One turn moves every row onto another: examples first, then more rows asked:
pav: [ -3  -1   7  -7  19 -17   1  11  20 -53 -21  -4]
topef: [-11   0  17 -10  27 -14   1  17   9 -46 -23 -11]
sulo: [  7 -13  21  17 -15  35 -14  17  -4   3 -18  -6]
rugak: [  0  15   7 -22  20 -16 -25   0  19   1  20  35]
pum: [ -5 -15   5   0  -6  -9   5  30 -31 -11   4  39]
timim: [  4  24  18 -31 -15 -15  -9   6  -9  10 -37   5]
mot: [ 39  18   5   3 -22 -26   0 -11   4  23  12  -9]
zab: [ 10   4 -15  20  14 -19  23  -6  30   3  27   1]
fabi: [ 20  34  19   5 -22 -22 -14 -13  -7   6  31  -5]
zevo: [ -9  -5  -7  21 -17  29 -16  18  13  -9   5 -29]
Bamo: [ -5  25 -29 -15 -13 -31 -14  35  15  -8   7 -13]
sinof: [ 12 -16   1  16  -2  37 -24   0  15 -10  13   7]
Bev: [ 31  21   4  -1  -5 -23 -10   8 -19  21  30 -19]
Notak: [  1  -8  14  -7  29 -17   3  19  18 -43 -24   0]
kalo: [-49   2  10   3 -18 -10  21   3  -1   2  -2  -2]
Muzef: [  0  35   5  23 -35 -18  14  16 -18 -26  -5 -11]
Veze: [ 23  10  17 -10  24   7   9 -10 -39   0   1   7]
Magot: [ -7 -17 -38 -20  -8  -1  13 -14  -3 -15   6   9]

fabi -> Bev
kalo -> pum
Now find these:
Muzef -> Veze
sinof -> zevo
timim -> rugak
Notak -> pav

One turn moves every row onto another: examples first, then more rows asked:
tese: [  6  -1 -48  36 -23 -49 -18   7  55  13  18  18  16  -3 -85  13  -4  21
 -41 -17   6  82 -11]
rolug: [-19  25  12  39 -32 -13 -42 -33  42   0  -3   2  23   8 -60  46   8   4
 -38 -20 -27  43 -19]
kar: [-44  34  19  18 -20 -11 -24  49  20  38  21 -11  -1  36 -38   0  16  22
 -41 -13  -7  29  15]
Pag: [-19  12  -9  19 -54  -6 -38  13  58  19   4  28  28  23 -52  43  37  34
 -52 -19 -23  64  -4]
pifol: [-13  17   6  10 -16 -19  -4  60  27   5  42  -9   3 -21 -63   3   5  20
 -61 -38  -3  55  17]
guf: [-21  25 -24  14 -22 -28 -22  24  37  52 -20  -6  22  -5 -68  17  23 -35
 -67 -40 -10  53  13]
gagim: [-26  36  -1  17 -21   0 -28  41  27  46  15  20  -1  33 -53  16  33  40
 -69 -37   7  41   8]
leman: [-30   5 -23  17   3 -26 -24  50  29  25   3  15 -16 -15 -47  -6  20 -35
 -43 -34  18  47   2]
gis: [-22  20 -31  32 -20 -26 -33  66  46  18 -12   5   1   4 -21  16   9 -38
 -49 -41   1  47  -7]
bimip: [-21   7 -28  33 -39 -21 -42 -18  29 -18  16  -5  23   0 -55  35  -1  41
 -40   7   6  42  -8]
Rur: [-34  26  -7  15 -29  -9 -22   6  48  28  34  12   6  62 -23 -21   8   6
 -54   5  -3  30   9]
zem: [-35   7 -28  21 -14  -6 -44 -18  48 -20  34  36   1   1 -38  17  25 -11
 -67 -27  14  67 -15]
suza: [-29   1  47  31 -31 -22 -38   7  51  29  -2   3  -5   6 -41  -1  13  22
 -27   9  -9  67 -11]
rarif: [-32  10 -28  40 -32 -27 -13 -49  41   4  -1  28  23  27 -21   8  -7   3
 -35 -35 -14  59  -5]
buko: [-24  25  -3  35 -20 -28 -32  27  48  55 -37  -5  12 -11 -55   4   4 -35
 -65 -36   0  53  -1]
fizat: [-41  19  -9  26 -17 -26 -21  26  45  40 -19  -7  22  -6 -69  -4   8 -42
 -59 -36   1  32  20]
Lavuv: [-22 -19   2  27 -15 -48 -23 -18  60  12  33  23  15  10 -14  22   1 -11
 -46 -28  15  89 -12]
mef: [-24   1 -28  43 -27 -52 -26 -28  53  55 -18 -14  16  18 -38 -13 -14   2
 -42 -25   3  54   2]
keb: [-13  10   4  19  -3 -49  -4  36  22 -16   7   1 -12  29 -67  21 -23   8
 -55 -41  22  63  10]
tonu: [-22  10   7  27 -24 -21 -27   4  58  59  20  31   5  44 -13 -14  -1  18
 -40   2   3  53 -12]
Lanem: [-16  13  -2  31 -29 -16 -44  38  39  35  59  -5   3 -30 -30  26   8   6
 -73 -51   0  46  -2]
Nase: [-22  24 -28  29 -24 -30 -29  53  33 -22  -4  18  12  22 -52  49 -20  10
 -45 -41  -3  60  -8]
robi: [-20  16   2  30 -30 -17 -39  40  39  23  63 -17   3 -18 -31  19   4   0
 -79 -50   3  36   8]
pibo: [  4  25   3  26 -31 -20 -15  66  45  15  21  -2   9 -14 -45  24  -3  30
 -73 -51  -5  69  -1]
Dufis: [ -7   2 -21  16 -10 -46  -5  50  42  31   1   4  -2  15 -36  12  14 -31
 -65 -56  20  58  13]
Nari: [-27  15 -61  30 -23 -23 -39 -33  39  44 -13   8   9   5 -61  -7  14  10
 -54 -27   1  50  -1]
Filiz: [-25  19 -38  37 -26 -14  -1  27  44  26  32  28  15 -22 -17 -35   3   9
 -65 -44  -2  54  -1]
zakef: [-34  17  20  33 -25 -20 -29  50  42  64   8  18  15  26 -30  18   7  37
 -36 -30   2  45   0]
tage: [-18  24 -28  11 -28  -1 -32   0  48  46  27  41   6  46 -32   1  26  25
 -60  -6  -3  50  -8]
mepez: [-16  37 -32  37 -31 -15  -3  30  37  17  26   2   2  -8  -3 -37   2   2
 -77 -38  -9  58  -4]
Benu: [-39  26 -48  35 -34 -28 -35 -21  41  20 -12 -29  14  28 -43 -17  -4 -11
 -52 -16  -9  30  11]
nogev: [-18   9  15  35 -26 -24 -39  38  40  36  59 -15  -1 -26 -25  16  -2   1
 -68 -46   5  44   0]
par: [-32  10  26  16 -40 -13 -15   5  53  -7  17  -5   6  46 -65  -3  24  17
 -69 -16   4  36  29]
siro: [-28  18 -21  37 -24 -20 -13 -58  34  -4  -2  22   2  29 -32  -7  -3   4
 -54 -35  -1  56  -3]
gumez: [  2  14 -15  54 -30 -59 -21  19  60  -1   5 -25   6  15 -53  -4 -32   2
 -36   1   0  75 -14]
vimu: [-33  20 -19  34 -25 -26 -17 -51  25   1  -1  10   4  22 -20  -5  -3  -3
 -32 -17 -19  63  -9]
tikov: [-15  17 -28  29 -27 -33  11  26  34  34  35   4  15 -12  -4 -32   1   2
 -58 -37 -14  67   3]
Vudas: [-21  10  33  36 -14 -22 -29 -44  39   6   4   3   9   3 -74  24   4   5
 -38 -22  -6  42 -10]
sez: [-15   3  -6  44 -43 -36 -29 -16  43 -20  10 -19  22  22 -45  27 -20  38
 -55  -4  21  39   2]
zor: [-14  15  21  34 -31 -27 -19 -38  48  -2   6  -7  29  28 -66  42   2   3
 -52 -35 -14  39   3]
veril: [ -6  -5  -3  35 -27 -39 -30 -29  29   1  11  -9   7  -1 -54  25  -7  46
 -46   4  23  59 -10]
rokom: [-17  25 -47  43 -27 -24 -29  15  51 -30  19  -6   3  10 -87 -11  -8   2
 -53  -5   5  46  -1]
zin: [-23  19  15  35 -25 -14 -23  72  44   7  24  -1   9 -31 -43   3 -15  20
 -45 -33  -7  51  -2]
ruk: [-28   9  -5  23   2 -36 -29  40  13  -4   2  20 -13  -9 -63  23 -18   9
 -19 -16   4  70 -17]
kep: [-35  16  -2  28 -26 -29 -34  -6  52 -28  30 -12   4  29  -5  11   0 -32
 -58 -14   0  64  -7]

sez -> bimip
pibo -> zin
Now find these:
rokom -> tese
rarif -> vimu
kep -> zem
suza -> par
robi -> Lanem
Nase -> ruk
tage -> tonu
Filiz -> tikov
zor -> rolug
leman -> Dufis
mef -> Benu
kar -> gagim
fizat -> guf

